Every row has a hidden score. How much higher is the second row's score than the first row's in each pair? 20 means about the same, 40 much higher and 0 much lower. The score is a weighted sum of the row's numbers plus the product of two more (or one squared), each taken from its middle value.
[ -6 -32 -18   4  82 -42 -43 -10 -44  26  14  50]
[-15 -32 -28  26  54 -41 -41 -26  -9  11   8  70] ~ 19
[  7  25 -19 -24  -6   0 -38 -35 -26 -66  -8  39]
[ -2 -16  51 -27  -6   9  54  27  64 -17 -13 -20] ~ 18
[ 29   3  -1 -17 -12  38  49  15  67 -23 -47 -13]
[-34  21  52 -37   8  19  -6  47  41  -7 -38 -35] ~ 19
[-31  18 -23 -34 -13 -47 -35 -29  10 -65 -21   4]
[ 10 -19 -34  10   5   0 -16 -17 -22 -73 -17 -18] ~ 12
[ 29 -33 -13 -21  -2  13   5  58  37   0  -9  13]
[-16 -23  27 -35 -39 -49  65   4  65  26  -8 -20] ~ 32
[-25 -24  18 -31 -20 -72  72  -3  28  21  -4 -15]
[-43 -23  -3  20  11 -33 -23 -13 -29  59  12  58] ~ 8
[-13  11  38  41 -38  -3 -15 -20 -24  16  27  44]
[ -9  30  -5 -39 -11  64  33  -2  35 -37 -35 -20] ~ 24
[ 16 -10 -43 -36 -24   9  21 -16 -40  -4  59 -13]
[ 32 -32 -18 -35  10  62  17  25  31   2   1 -17] ~ 17
[-21  17  29  42   2  61  11 -15 -12 -88  41 -34]
[-34   1  66  53  -9  17  -6 -29 -27 -34  23 -21] ~ 18
[-33  13  19  29 -15  -6  -9 -13  -2  -2  10  24]
[ 41  -5 -33 -39   1 -18  12 -30  55 -33 -52 -23] ~ 25
[-18   9  19  62  25  13 -34 -11  -3  12  73 -22]
[-10  37  26   6  -4  22  16  -4   4  -9   8 -22] ~ 21
[-23  33  -1  25  -7  29 -14   0   1  27  22 -31]
[ 10   7   5 -27  29   3  -4  52  78 -22  12  -1] ~ 17
[-40 -35 -11   4  20 -52 -46 -38 -19 -14  -2  33]
[-14 -14 -13 -15  16   4 -29  19 -38  54 -29  31] ~ 27
[ -2  23  17  25 -14  24  42  11  19 -26 -23 -27]
[  9  -9 -33 -18   9  -1 -37  -7 -17 -13  20   6] ~ 16
[  3 -19  23  14 -19 -12 -17 -21 -30 -21  48  43]
[-32  63  36  20  -4  20  31   2  -3 -53 -24 -14] ~ 23
[ 82 -22 -16  -3  39  26 -41  55 -12 -46 -34  -8]
[  9  28  14 -23 -27  65 -33  13  -2   9  27  15] ~ 14
[ 36 -19 -32 -29  24 -25 -12 -35 -46  58  58  -9]
[-27 -13 -44 -13  16 -17 -32 -31  18  -2 -30 -17] ~ 21
[-57   0 -16 -23 -22 -22 -27 -19  13  -4  -4 -32]
[-20  65  27  35  -1  31  -2 -15   0 -37  15 -22] ~ 28
[ 49 -16 -35 -25  27 -51 -32 -26 -40  63  52  15]
[ 31 -38 -34 -12  -8 -10  50 -31 -38  72  14 -30] ~ 22
[ 41 -28  -5   4  58   0 -25   5 -46  68  12  51]
[ -4 -27  -3 -10 -19 -34  58  -8  55 -23  -5 -16] ~ 35
[  0   3  14  -5  -2 -15  34   2  55  41 -32 -21]
[ 30  12 -11 -16 -13  22  -2 -33  -2   6 -16 -23] ~ 19
[  8 -26 -19  -3  76 -29 -44  39   0  30 -41  55]
[ 54 -24 -11 -15  21 -24  51  59 -43   0 -40 -16] ~ 22
[ -5  67 -28 -28   5  45  63  18   3 -49 -26  -9]
[-40  28   6  48   1  27 -27 -15 -44  35   4 -33] ~ 39
[ 34  -8 -15 -17  12 -15 -23  49  44  -4 -16   5]
[ 13  -2 -16  -5 -28   6  52   7  39 -28 -53 -28] ~ 24
[ -7 -19  -7 -20  12 -55  60 -13  24  11  19 -18]
[-40 -35 -32 -22  65 -36 -35  33   6  31 -35  49] ~ 16
[-11 -14  47  60 -37 -11 -14 -27 -27  57   9 -17]
[-15 -35  11  -5  13 -14  42  54  52  26 -23 -18] ~ 24
[-38  -6  -3 -31  -6 -43 -36 -28  -4 -33 -12 -20]
[ 23  26 -18 -12   6  32  44  10  52 -25 -33 -10] ~ 28
[  5  -9 -15 -29   8  63  36   4  30 -19 -16 -35]
[-46 -34 -25 -19   9  -6 -40 -22  13  -4 -29 -24] ~ 18
[-39  37  27  28 -54  47 -21  -5 -12  -5  -6 -26]
[-29 -21  -3   5 -47 -20 -29 -16 -40  70   6  48] ~ 13
[ 71  11 -17 -23 -48  21  17 -20  63   3 -52 -13]
[  4  10  10  35  -9 -29  -3 -22 -13 -27  45  40] ~ 28
[ 76 -29  23 -17  49   4 -26  49   6 -14 -23  31]
[-16  -7  56   9   2 -14   7  35  63  -6 -45  25] ~ 27
[-28 -18 -12 -19   7   1  55 -13  16  13 -22 -30]
[ 55 -13   9  14  27  -8 -13 -14 -14  19  15  27] ~ 15
[ 14 -19 -17 -14  -2   2  55  32  81   8 -29 -13]
[ 53 -26   3 -32  26  16   3  66  39 -46 -20 -37] ~ 9
[ 14 -19 -12  25  44 -14  44 -23   8  23  44 -27]
[  1  -6 -27   1  49  14  39 -26 -40  -2  50 -18] ~ 25
[  7  10  -5  -8  18  47  39 -13 -10   0 -24 -13]
[-15   7  40  17 -18  -3 -14 -30 -26 -22  62  28] ~ 14
[-27 -22 -15 -10   8  31 -15 -41 -39  20  39  43]
[ 58 -22   3 -15  13 -39   8  -7 -44  12  -5  18] ~ 22
[ 60 -32 -20 -26  55  -5 -44  51  -4  24 -37 -14]
[-19   2   4  23 -31   5 -38 -14 -36 -17 -17  35] ~ 7
[ -6  26  72 -20  12  27 -18  33  30  -5 -96 -28]
[ 37 -26  -4   7  48 -46 -26   9  27  28 -30  22] ~ 5
[ -7  68 -32 -12 -16 -17  48 -14 -33 -18   6 -22]
[  4 -17 -39   3  59  34  52 -16 -12   8  30 -24] ~ 18
[ 46 -11  -9  18   0  13 -37 -14 -18 -12   6  28]
[  9 -10  12   9  41  27  42 -17 -24  21  30  -6] ~ 28
[  5  -9  40  90 -26  23  -7 -18  -1  79  73 -24]
[-24  42 -10   8 -48   3 -13   8   3   7  -6 -28] ~ 26
[ -9 -16  -8  19  54  10 -41  -5 -31  53  -8  64]
[ 32 -18 -14   3  38 -28 -25  45   0   5 -14   5] ~ 17
[-14 -37 -53  -6  64 -14 -29 -17 -46 100 -12  67]
[ 14 -10  -2 -19   9  19  54  28  48 -12   4  -9] ~ 18
[-33 -40   1   0  22   2 -36 -30 -17  38 -26  37]
[-31   3  13  11   2 -66 -25 -11 -28  62  61  53] ~ 23
[ 13 -27 -11   4  28  23 -30  39 -22  -6 -28  15]
[ 16 -11 -16  -8  51  27  31 -18 -26  19  40  -7] ~ 22
[-53  -5  36  35  28 -71  -5 -25 -10  84  13  53]
[-36  15  -5  57   2  22 -30 -14  15  -4  42 -20] ~ 19
[ 49 -22 -10 -24  -3 -42 -10  29  37  13 -32  13]
[ 60 -32 -29 -19   1 -41  26  43  45   3 -49 -18] ~ 21
[ 46 -19 -17  -9  22 -26 -27 -24 -44  26  27  29]
[-35 -17  27  27  20   4 -16 -16 -31  21  20  24] ~ 22
[-19  67  38  34 -20  21   4 -17  11  -2  29 -17]
[ 11   6 -28 -15  12  18 -42 -21  -7   3  -8  63] ~ 19
[-18 -22   7  11  19  18 -26 -14 -23  32 -13  58]
[-47 -19  -4  10 -42  -8 -13 -19 -31  66  -5  69] ~ 21
[-31   9  -3  61  37  13 -31 -12 -26 -20  44 -18]
[ 88  -9 -42 -44  30  -9 -36 -32 -19 -18  28  22] ~ 10
[-28 -12  14 -22  -8 -32 -31 -25 -25  -2 -56 -25]
[ 14  57 -28 -44 -41  40   8 -29  -5  16 -24 -25] ~ 21
[-22 -15   7  26  -2 -14 -16 -24   2  -5 -27  57]
[ 31 -39 -39 -14   1  34 -45  32   0 -13 -14 -16] ~ 11
[-53  16 -15 -11 -33 -25 -26 -30   4  26  -1  26]
[-43  25  60  83 -51  37 -10 -14 -23 -22  32 -25] ~ 16
[-28  -2  50  77   3   3  -2 -16 -32 -13  11  32]
[  9 -20 -39 -16 -20   4  55   8  43   2 -39 -39] ~ 24
[-21 -12 -38  45  43   8  54 -15   5  -6 -48 -14]
[-12  23 -14  14  -5 -17  29  -8  35 -19  -2 -15] ~ 17
[-14  54  12 -14 -32  47 -20   6 -19   9  14 -21]
[ 30  45  15 -33  -8   6 -39   0  27 -25  15  24] ~ 16
[-52  15  44  53 -32 -31 -17 -28  -1 -32  16  55]
[ 11 -22 -10 -21  11   5  54  48  68  -8   2   0] ~ 19
[-29  -2  18  35 -47  26 -23 -17 -29  22  48   5]
[ 76   2 -33 -31  19  17  -5 -14 -29  -2  50 -13] ~ 25
[-34 -27 -20  -7  21 -61 -33 -10 -39  -3   0  57]
[-19   3  58  46 -13  -6   6 -18 -36 -41 -11   9] ~ 15
[ 13 -24   3  -6  61  -4 -30 -12 -10  21  19  28]
[-14   5 -33 -22 -49 -76 -50   3 -14  -3 -11   7] ~ 23
[-15 -38  57  10 -16 -23  22 -12  35  19 -12 -17]
[ 26 -22   2 -20   2 -40 -30  12  34  20  -1  11] ~ 24
[-11  -1  44 -40   4   9   6  58  55  -7 -16 -19]
[-22  54  37   0  16  39  24  -3   8 -61 -49 -20] ~ 30
[-54  -1  -5  42  16  18 -40 -18 -32 -19  42  28]
[ -4  57  25  46  -6  -6   7 -15  -6   6 -58 -39] ~ 39
[ 43 -35  -8 -22   6  10  30  44  32  32 -31   3]
[-64  22  52  40 -14  13  24 -30 -15 -25  31 -35] ~ 22
[-31   1  53  56 -46  14   2 -18 -15 -43  27 -28]
[-27  15  64  51 -16 -27  11 -26 -24 -40  47 -26] ~ 23
